Two rows play each game, the first against the second. How much does the first row win by? 15 is about a draw, 30 a big win and 0 a big loss. Wins can go round in a circle: one row can beat a second, the second a third and the third the first. Each row has two weighted sums of its numbers, A and B, taken from their middle values. A row wins by its A times the other's B, less its B times the other's A.
[ 18  -4 -22   2 -31 -28 -14 -51  10  28  10  24 -26   7   9  11]
[ 12  26 -24  49  18 -48  23 -25 -49 -28  36  34  15  12 -34  40] >> 14
[ -6   1 -22  58  47 -39  26 -11 -47 -20  29  37  22 -16 -27  30]
[ 13 -23  20 -36 -41  41 -46  32  38  26 -56 -44 -24  13  38 -47] >> 17
[  5 -31   1 -37 -62  36 -41  12  43  30 -52 -43 -21 -17  62 -36]
[  1 -30   9 -40 -48  27 -26   4  38  30 -44 -53 -17  -1  52 -44] >> 17
[ 19  -4 -13  19  42 -14 -27 -28 -42  -3  29  35   7  -7 -35  10]
[  3 -12  -3   6  -2   7   9  11 -30 -15  38  34   4  12  -3  -2] >> 10
[-12  11 -28  45  35 -44   7   5 -51 -37  36  26   6   8 -37  43]
[-70 115  34  35  26 -20  51  39  90   0 -16 -15 -48  22 -44  71] >> 15
[ -3 -10   1   9   2   1   3   0 -19   8  21  13 -13  15  -4  -6]
[  3 -21  -7 -46 -20  54 -25  22  33  31 -42 -52  35 -25  47 -53] >> 18
[  1 -22  23 -44 -46  45  -5  14  28  28 -28 -34   4   1  37 -35]
[ 12 -23   4  -6  20  16  23   2 -31 -27  13  27  37  -2  -5  -1] >> 12
[ -5  24 -12  42  31 -43   7 -35 -14 -21  37  36 -34  38 -56  36]
[  7  17 -26  32  38 -43  -3 -16 -20 -11  22  24 -19   2 -57  29] >> 20
[  6  -6  -7 -54 -25  42 -55  34  31  -2 -28 -45   3  -6  14 -38]
[ 11 -12  27 -38 -38  47 -16  21  47  26 -44 -52 -11 -14  41 -35] >> 16
[ 18 -10  -7  -7  37  12  39  18 -13   9  14  -8  45   7   8  -9]
[-38  -3 -26  20  40  -2   3 -17  -7  29 -20   5  20  -6 -11  -2] >> 14
[ 17   1   0   2 -10 -11  -1 -17  -9   2  20  26 -23   7 -16  -6]
[  6 -25 -12 -49   2  38 -45  33  36  27 -33 -72  19  -2  35 -54] >> 14
[-40 -19 -19  16  -4 -12  -9 -53   3  18 -25  46  -8 -13   5   3]
[  3 -19   5   5  12  -5  -2 -54 -16  27   3  -8  48 -39  -4  -6] >> 9
[  6  39 -11  29  33 -45  19 -46  -6  -3  65  17  11   8 -45  34]
[ -5 -12   5  -6  -8  -9 -15   8 -19 -17  -1  12 -20   2   8   9] >> 11
[-60 115  65   6   0 -22  89  47  92  19  15  -5 -68  47 -52  73]
[ 29  -6  12 -47 -25  34 -23  23  34   7 -32 -54   6  16  29 -38] >> 7
[ 33   2 -20  -7   9  -8  18 -21   0   4  27 -15  -8  -5 -10  -5]
[ -9 -11 -10  26   2 -15 -13  -3 -45 -23   2  49 -20  -2  -6   7] >> 16
[ 26 -31   2  -8 -19 -21 -15 -59   5  14   9  -3  -8 -25   6   1]
[ 25 -16  28 -55 -26  41 -24   3  34  36 -26 -46  -8  -3  28 -38] >> 14
[ 29  17   3   0  -2   3  -9   7 -30 -33  30  17   9  -5  -8   4]
[-34 106  65  -3  15 -18  80  64  67 -22  32 -10 -24  60 -36  71] >> 9
[-13  34 -31  32  36 -35   8 -16 -18 -11  30  20  21 -19 -24  43]
[ 14 -22  11   5   6  14  34  -2 -25   6  14  12  11  -8  -1  -9] >> 8
[ 41  -3 -16  -1  -9 -14  -1 -34  -7 -10  29   0  -9   5 -12  15]
[  7 -15 -28   6 -16 -18 -12 -22  -5   2  13  16   9 -23  -1   2] >> 17
[ -6  38  -7  40  18 -54   0 -30 -20 -20  36  31 -24  -4 -36  39]
[ 24  -8 -24  -4 -32 -18 -14 -19  -5  -8  17   8 -15   1  16   2] >> 15
[-16  -8  12  17  16  -8  11 -36 -21   3   2  19   2   8  -4   3]
[ 23 -21  -5 -24 -18   1  10 -17  -3   9  -6 -10   8  -7  18  -6] >> 15
[ -1 -14   3  19 -29 -15 -22  -9 -15 -40   4  42   2 -24  13  15]
[ -9  -6 -31  36  12 -28 -20 -48 -11  24  -6  36 -28  -1 -13  11] >> 24
[-21 -29  23 -37 -24  55 -17  33  36  18 -43 -40   9 -10  42 -39]
[ 14 -15   1   7   2 -12   3 -16 -10  -4  -4 -13  -4  -6  11  -6] >> 18
[  3  20 -36  51  24 -50  18 -20 -39 -29  38  25  15   3 -35  32]
[-13 -32  38 -32 -18  42 -30  80  23 -16 -46 -14  -1   7  54 -37] >> 19
[ -2   8 -13  44  14 -34  23 -19 -35 -18  21  44  -2  -7 -34  30]
[-29 -23   7 -32 -36  44  -5  23  26  48 -59 -22  -4 -26  68 -39] >> 16
[-16  16 -32  51  32 -39  25 -20 -47 -33  48  30  21   4 -29  26]
[-29 -11  12 -31 -14  65 -43  40  23   8 -37 -25  -5 -15  30 -42] >> 17
[ 14 -11 -12   6   7   5   5 -15 -20  -4  10 -12  23  -8   1  -1]
[ -5  29  -3  54  28 -31  21  11 -34 -51  49  47   0  18 -24  36] >> 19
[ 15  18 -24  46  41 -43  18  -7 -28 -19  49  21  20   5 -28  38]
[ 23  11 -10   3  -3 -31 -13 -52  -1  32  21   2  13  -3 -14   9] >> 18
[ 12 -11  -8 -50  11  48 -20  36  46  12 -38 -82  43  -9  36 -51]
[ -1  18 -38  42  65 -30  38 -26 -48  -8  39  33  45  -5 -51  31] >> 17
[ 20 -15  10 -43 -18  42 -31  44  18 -14 -25 -44 -13  11  22 -38]
[  3 -29   5   9  30  -5   2 -26 -21  -5  10  30   8  -1 -30   0] >> 13
[-33   5   5 -25 -19  51 -32  79  22 -14 -64 -50  -7  18  61 -44]
[-44  96  76  12  -7 -31  69  49  70 -22  14 -19 -58  64 -52  74] >> 19
[ 20  -9   3  -9 -21  -8 -18  -2  -6  -2  11  15 -25  10   0   1]
[-10 -40  13  -9  -5   4 -17 -24  -3   1   5  28  -9 -16  12   2] >> 15
[  6  -9   5 -35 -61  38 -32  18  45  15 -42 -39 -24  33  34 -35]
[ 11  -6  -4  13  55   0 -10 -10 -19   3  10  10  26 -23 -33  -4] >> 11
[ 47 -19  -3  -5  12  -7  32 -21 -21  16  47   0  39  -4  16  -9]
[  7 -26 -17  18 -11  -2  -7  25 -25 -11  -3  27  -7  11  15   9] >> 21
[-39 -12  -1  27  52   8 -13 -13 -23 -20  -2  18  34 -14 -30  -3]
[  8 -25  10 -50 -32  33 -25  25  41  -7 -29 -39 -24  10  38 -33] >> 22
[ -4 -10  -2 -52 -16  34 -50  39  40  18 -47 -59  -8  -7  14 -32]
[ -6 -54  17 -37 -26  52 -33  51   7  -4 -54 -21  13 -14  44 -50] >> 6
[ 20 -21  -6   0  -6   1  15 -38  -2   9  14  -9  16  -2 -10   3]
[ 11 -10  -4  -6   6   8  16  -6 -24 -28  24   0   7 -12 -19   0] >> 21
[-76 116  39  19  -1 -29  59  56  75   0   2 -13 -50  37 -41  62]
[  2 -21  16  12   6  -9   0  -7 -31 -16  17  39 -12   0 -18  -5] >> 19
[-16  42 -34  56  27 -56  10 -22   1  -7  27  16 -20  16 -45  45]
[  8  -7 -43  15  17 -20 -32 -39  -7  11  -4  11  -5  -9 -15   3] >> 9
[  9 -10 -16 -13  -2   1 -17 -16  11   6   1  -5   8   3 -10 -13]
[ 30 -19  12  -3   7 -15  20 -19 -33   9  22  10  33 -24  -9   5] >> 10
[ 24  -5  -5  11   4  -6 -12 -20 -12  11  29  24   9   2  -4   8]
[-11 -33  18  14  23  12  26   9 -45 -17  -2  24  11 -26  -3   1] >> 13
[ 40  -8 -17  -8 -30 -21 -25 -26  -6 -11  19  -1 -14   8  -5   0]
[ 42   3 -10  12   9 -23   6 -34  -2   4  24   7   7 -17   2   3] >> 21
[  8 -16  17 -51 -50  37 -40  18  33  16 -39 -40 -22   6  42 -37]
[ 35 -30   9 -57 -51  31 -28  25  40  22 -26 -52 -12  19  49 -27] >> 17
[  8 -15   5 -47 -39  41 -53  21  22  -1 -45 -16 -43  13  46 -42]
[  6 -13 -22  13 -12 -21 -13 -52  -5  21  13  11  -7 -13 -20   8] >> 16
[  6  10  -1  41  30 -32  47  -3 -46 -41  25  37   5   9 -28  36]
[ 25 -28  -6   0  15   0  10 -16  -2   0  15   8  27 -21 -15   3] >> 20
[-25 -32  -3 -39 -40  43 -28  66   4 -17 -42 -15  -9   9  42 -36]
[ 30  11  -3  30  32 -42  25   2 -53 -65  61  43   0   2 -44  40] >> 8
[ 34 -13   2   3  -8 -14  11 -15  -9   3  33   7  10  25   2  -2]
[-34   1  11   8 -29 -11 -10   8 -12 -23 -21  38 -52  -2  39   3] >> 14
[ -5  -2   3 -38 -38  46 -35  23  52   4 -32 -34 -11   0  40 -26]
[ 16  19 -44  54  49 -50  48   2 -68 -27  56  25  48   7 -11  33] >> 19
[ 18   8 -19  32  30 -40  31 -28 -29   0  36  37   0   9 -60  36]
[ 48  -2  -4  -9 -18  -6   8 -40   4   5  21   2  -4  -3  14   7] >> 9
[ 13  -8  12   6  14  -7   4 -19  -9 -19   1  18   9  -6 -14   3]
[  3 -31  -1 -45 -31  39 -37   0  31  43 -37 -33   6 -16  38 -52] >> 15
[  2  -3  -8  -2  27   5  32  -5 -22  25   6 -12  42  -7   3  -9]
[-42 -20 -16 -28 -37  48 -42  34  31  18 -66 -35 -17  -5  31 -25] >> 17
[ 18  34 -18  25  25 -48  14 -29 -38 -18  56  33  -4  44 -39  42]
[  2 -39  32 -42 -23  59   8  52  26  19 -38 -41  22   3  54 -57] >> 15
[ -4 -25  18 -44 -44  49 -19  30  35  42 -35 -43 -19  -3  50 -44]
[  0  -9  32 -48 -33  42  12  38  42  19 -37 -46   4 -11  57 -36] >> 17
[ 11  39 -25  47  47 -39  41  -2 -42 -51  27  25  16   4 -36  44]
[ 21 -19  25 -32 -63  39 -35  12  39  23 -26  -8 -21  10  43 -28] >> 17
[-29 -36  18 -39 -28  48 -15  27  37  38 -61 -53  16 -23  57 -40]
[ -5 -18   5  14   4  -8  15 -46  -1   5  -1  28  15 -18   3   9] >> 16
[ 18  -4 -43   8   6 -23   6 -47   3  11   7 -18  27 -19   0   3]
[-17 -32  22 -28 -10  40 -17  20  34  17 -40 -23  -2 -22  32 -42] >> 18
[ 24  -6 -10  -1 -14 -16 -10 -33  -7  19   1   9  10 -13  11   6]
[-28  29 -40  50  25 -57  12  -2 -55 -44  36  49   5   2 -21  44] >> 13
[  4 -16  13 -47 -48  39 -21  10  23  12 -37 -18  -1   2  33 -39]
[-54 -31  -2  44  21 -11 -14   2 -32  -7 -25  73  -7 -23 -21   1] >> 4
[ -6 -14  -4   1   3 -15  -3 -52  -8  20 -11  20 -19 -24   3   8]
[ 10 -12   5  -4 -28 -28  -7 -36  -3  13  11  31 -44   8 -13   6] >> 13
[ -1 -38  -2 -46 -20  51 -55  28  19  21 -42 -35   7 -20  32 -38]
[ 15  17 -26  28  21 -54  40 -22 -31 -19  58  31  11  12 -15  30] >> 10
[-37 -47  32 -26 -18  48 -19  22  33  33 -62 -26  -6 -37  48 -42]
[-29  30 -49  49  43 -16 -12   7 -31 -34  11  21   2   6 -49  26] >> 14
[-26 -18  16 -32 -25  45 -27  40  38  21 -57 -23 -10  14  31 -40]
[-37 -43  31  13  21  10  -4 -13 -13   6 -13  22  24 -22 -21  -2] >> 11
[  7 -41   6 -38 -38  36 -38  -2  18  42 -43 -43   5  -5  42 -54]
[ -1  34 -34  49  21 -52  23 -39 -29   9  23  48  11 -10 -42  39] >> 7
[ -2  33 -10  44  23 -37  18 -32 -29 -15  50  26   1   7 -35  36]
[ -6 -13 -17  15  -5  -1 -15 -11 -14  -1 -12  32  13 -21   5  -2] >> 19
[  3 -14   2  22  12 -14   3   3 -16  -4   3  31   7 -23  10   8]
[-14  -7  -8  20   2 -12 -17 -32 -23 -11   1  36 -29 -16 -15   6] >> 14
[ 15  16 -20  29  15 -40   3 -23 -39 -24  40  42 -22  27 -31  38]
[-53  19 -33  58  61 -29 -12  -9 -32 -21  -8  48   4 -19 -47  34] >> 12
[ 18  15 -40  34  16 -51  33 -25 -24 -27  44  18   3  -1 -23  46]
[-32 -18 -13   6   7  -5 -30 -26  -8  -6  -3  31   5 -51   1  -4] >> 22
[-15  23 -20  46  31 -42   0  -9 -26 -42  28  41 -21  15 -53  41]
[-26 -18 -15  23   8   6  -6  -2 -26 -19  -7  35  13 -25  -5  -7] >> 15
[  9  -7  -4   9 -10 -15   0 -26  -4   9  -7  30  12 -24   9   6]
[ -8 -23  14 -49 -24  61  -3  53  32  23 -44 -48  28   7  48 -50] >> 14
[-104  124   56   39   25   -6   96   51   75    3  -19    3  -20   27
  -35   70]
[ -2  -3 -12 -49 -31  30 -44   5  35   7 -61 -51  15  -3  39 -34] >> 18
[ 10  -8  13   0 -21  11  13  14 -19 -25  11  17   2 -10  32  14]
[-19  30 -24  45  16 -53  -2 -24 -29 -31  40  49   9  15 -48  40] >> 20
[  9  44 -23  31  54 -41  32 -29  -4  -8  38   3  26  -8 -46  33]
[-20  28 -33  26  39 -35  29 -31 -26 -11  25  19   7  16 -37  28] >> 4
[-85 109  48  33  35 -15  81  72  54   1 -14  10 -29  36 -62  66]
[ 29 -26  13 -55 -32  40 -35   0  36  50 -39 -70  12  -3  48 -37] >> 23
[ 24  11 -16  40  23 -56  31 -42 -32 -18  46  39  -3  31 -26  35]
[  3 -26  14 -47 -10  61  -5  29  39  19 -35 -74  34  -2  35 -51] >> 15
[-20 -22 -38 -37 -12  37 -24  25  10  -4 -48 -48  44 -35  34 -46]
[  6  10 -27  46  44 -34  17 -12 -41 -17  26  32  15 -19 -33  28] >> 8
[ 21  13 -24  30  36 -47  37 -39 -43  -1  36  18  49 -11 -36  29]
[  3 -15  36 -43 -25  55 -20  74  31  18 -27 -36  -5   7  35 -29] >> 16
[-12 -14  -1  -4  -4   8   8   6  -9  -3   6   1 -13 -19  -5  -1]
[ 39 -24 -13 -10  -5 -10 -10  -7  -1 -17  17   1 -22  19 -14   3] >> 8
[ -5 -11   8   1  -8   1  27  -7  -9   3 -12  10  12 -19  29   6]
[ 10 -34  -2 -47 -18  49 -36  23   9   9 -34 -48  43 -15  39 -54] >> 19
[-93 118  66  32  10 -31  70  64  52 -18  16   2 -52  49 -55  73]
[ 26 -25   2 -47 -45  39 -28 -16  47  55 -33 -62  -1 -13  30 -37] >> 11
[-86 123  50  30   8 -16  72  54  81 -13  -4   2 -71  45 -39  63]
[ 36  -3 -14 -11  -4 -14   8  13 -26  -7  18  -2   0  33  -5  -9] >> 12
[-17  27 -29  41  36 -23  -3  11 -33 -17  23  49 -13 -10 -38  23]
[ 11 -18  12 -36 -32  42 -21  86  26 -27 -46 -37 -13  38  40 -57] >> 17
[ -4  27   4  41  29 -20  37   7 -48 -28  47  35  14  17 -25  29]
[ 24 -21 -23   9   2  -5  10 -23  -8  -2  26   7   9   5  14   7] >> 6
[-18   5 -26  24   0 -20 -12 -51  -5   7   1  -3   5 -30  -5  12]
[ 26   9   9   0  26  -7  37   0 -15 -10  17 -25  28   5  -9   3] >> 21
[ -7 -22  26 -43 -10  65  -5  74  29  -8 -53 -53  29  -6  50 -54]
[ 10 -22  10 -47 -38  45 -18  35  42  30 -35 -46   7 -13  54 -49] >> 13
[ 27 -11  14 -51 -19  50  -8  32  12 -19 -34 -43  12 -19  34 -35]
[  6 -12   0 -47 -37  43 -27  -5  67  31 -46 -41   8 -19  46 -38] >> 15
[ 33  -6  -7  -3 -14 -19  -1 -25 -17  16  17 -19   0   8   9   2]
[-17  43 -11  52  38 -32  58  27 -42 -73  47  21  13  32 -16  41] >> 29
[ 10 -10  -8  -5   5   1   6 -18   4  26  15  -7   4 -20  15  -7]
[  7  -7  -2   9   5  -1 -19   6 -28  -4  -2  16 -26 -10  -9   3] >> 16
[ 30 -19  12 -10 -23   0  11 -14 -29 -15  26   2  -3  -4 -15   4]
[  1  18 -21  25  19 -42  19  -9 -31 -35  37  20   6  13 -40  38] >> 15
[ -6  -6   5  16  21   7  -2   0 -26  -1  -3  23   7  11 -50   2]
[-22 -12  -2  38  56 -10 -13 -16 -24  -6  -7  47  12  20 -33   3] >> 20
[ 37   0 -38 -16 -32  -6  12 -27 -14  -6  28 -25  15  -1  26   5]
[-18  16  -6  35  49 -25  16 -36 -21  -7  34  29  18  -2 -49  35] >> 14
[-14 -31  -7  18  25  -5  -2 -14 -15 -10  -4  17  12 -15 -12  -2]
[ -1 -29  -2   6  14  14 -15  39 -37 -36  -4  22  16   6  -5  -7] >> 13
[ 39 -14   2 -21 -33 -12  -1 -45   6  22  23  -1   6 -31   0   5]
[ 29 -10 -33  -6  -6 -21  -9 -28 -10   6  17  19  -8 -10   6   5] >> 13
[  1  21  33 -39 -31  28 -39  55  37  27 -23 -41 -42  25  25 -25]
[ -8 -13  27 -32 -42  36 -19  57  35  13 -43 -43 -16 -11  54 -40] >> 12
[ 10  35 -20  28  15 -51  21  -7  -6 -24  23  44 -17  31 -35  46]
[ -9   5   6  10  -2 -12   5  -3  -3  -2  10  19  16   0   4   4] >> 16
[ 10 -20  16  -2   4   2   9   4  -2 -13   7  23   9  -6  18   8]
[ -9 -11  12 -45 -14  42 -15  28  27  26 -42 -42  11 -24  35 -44] >> 15
[ 31 -20   3   2 -24 -11 -12 -52   8  27  -4  17 -12 -24   2   6]
[ 14  41 -37  43  40 -32  17  -6 -32 -20  44  21  -5  17 -39  36] >> 16
[ 17  28 -15  40  34 -60  11 -38 -13 -11  46  19   4  15 -48  40]
[ 11  43 -11  40  25 -45  29 -33  -7  -5  44  25  -7  11 -44  38] >> 20
[ 40 -16   3 -10 -23  13 -17   9 -16 -24  20 -19   6 -15   7 -11]
[ -3 -11  -5   8 -11   1 -45  28 -22 -29 -23  33 -29 -28  -2   5] >> 19
[-44 111  78  18   0 -21  56  69  54 -13   2  27 -86  72 -49  69]
[ -8 -27 -21 -33 -29  22 -77  15  61  24 -60 -45 -11  -8  37 -29] >> 19
[  6   6  13  50  35 -23  33 -20 -57 -25  41  50   4  -6 -49  24]
[  4  37 -14  47  33 -53  43   2 -39 -48  39  36  37   4 -21  39] >> 22
[-29 -30   0  16  27   7  -5 -14 -23   6 -15  23  25 -23  -8   0]
[-98 112  69  27 -12  -8  70  97  49 -35  -7  18 -58  54 -33  71] >> 5
[  9 -20   8 -41 -14  50 -40  33  17   2 -39 -40  13 -16  39 -44]
[ 14   1  -3  35  27 -36   0 -22 -34 -43  48  49 -23  17 -36  36] >> 18
[  0  28 -16  44  37 -37  31 -13 -24 -17  17  13   0  26 -29  27]
[ 16  -8  -8   8  17  -3   1 -27 -18  -1   5   5  13  -6 -11  -6] >> 14
[ 15  -5  -1   2 -12 -17  -5 -36   2   5  12  -4  -4  -9 -19  -1]
[ -9 -26  20 -45 -36  48 -35  61  19 -14 -48 -19  -2 -14  37 -41] >> 9
[-70 118  51  25   9 -19  58  78  55 -20   9  -2 -46  51 -63  63]
[ 20   0  16  -3  17   5  41   7 -14  10  18 -11  27  15   4  -7] >> 10
[ -3 -32  30 -41 -53  43 -30  47   9  -1 -43 -20 -32 -17  47 -48]
[ 29  -6  -3  -1  20   1   8 -17 -11  15  11   5  22 -30 -17  -9] >> 8
[ -8   8  -5  35  40 -32   7 -10 -17 -22  21  27  13   0 -31  28]
[-20 -11 -12  21  12  -8   5 -29 -12  12  -8  13  11  -9   1  -8] >> 16
[ 20 -27   7 -45 -41  42 -60  40  13 -10 -36 -56 -12 -15  43 -50]
[ 12  -8  35 -50 -31  38 -29  33  31  22 -12 -31 -11   7  56 -37] >> 12
[-18  -7   0  19 -20  -4  -7 -16 -17  -8   1  12  16 -24   0   1]
[-33 -21  -8  15  45  14  15   0 -34   7   6  10  36 -12 -25  -9] >> 11
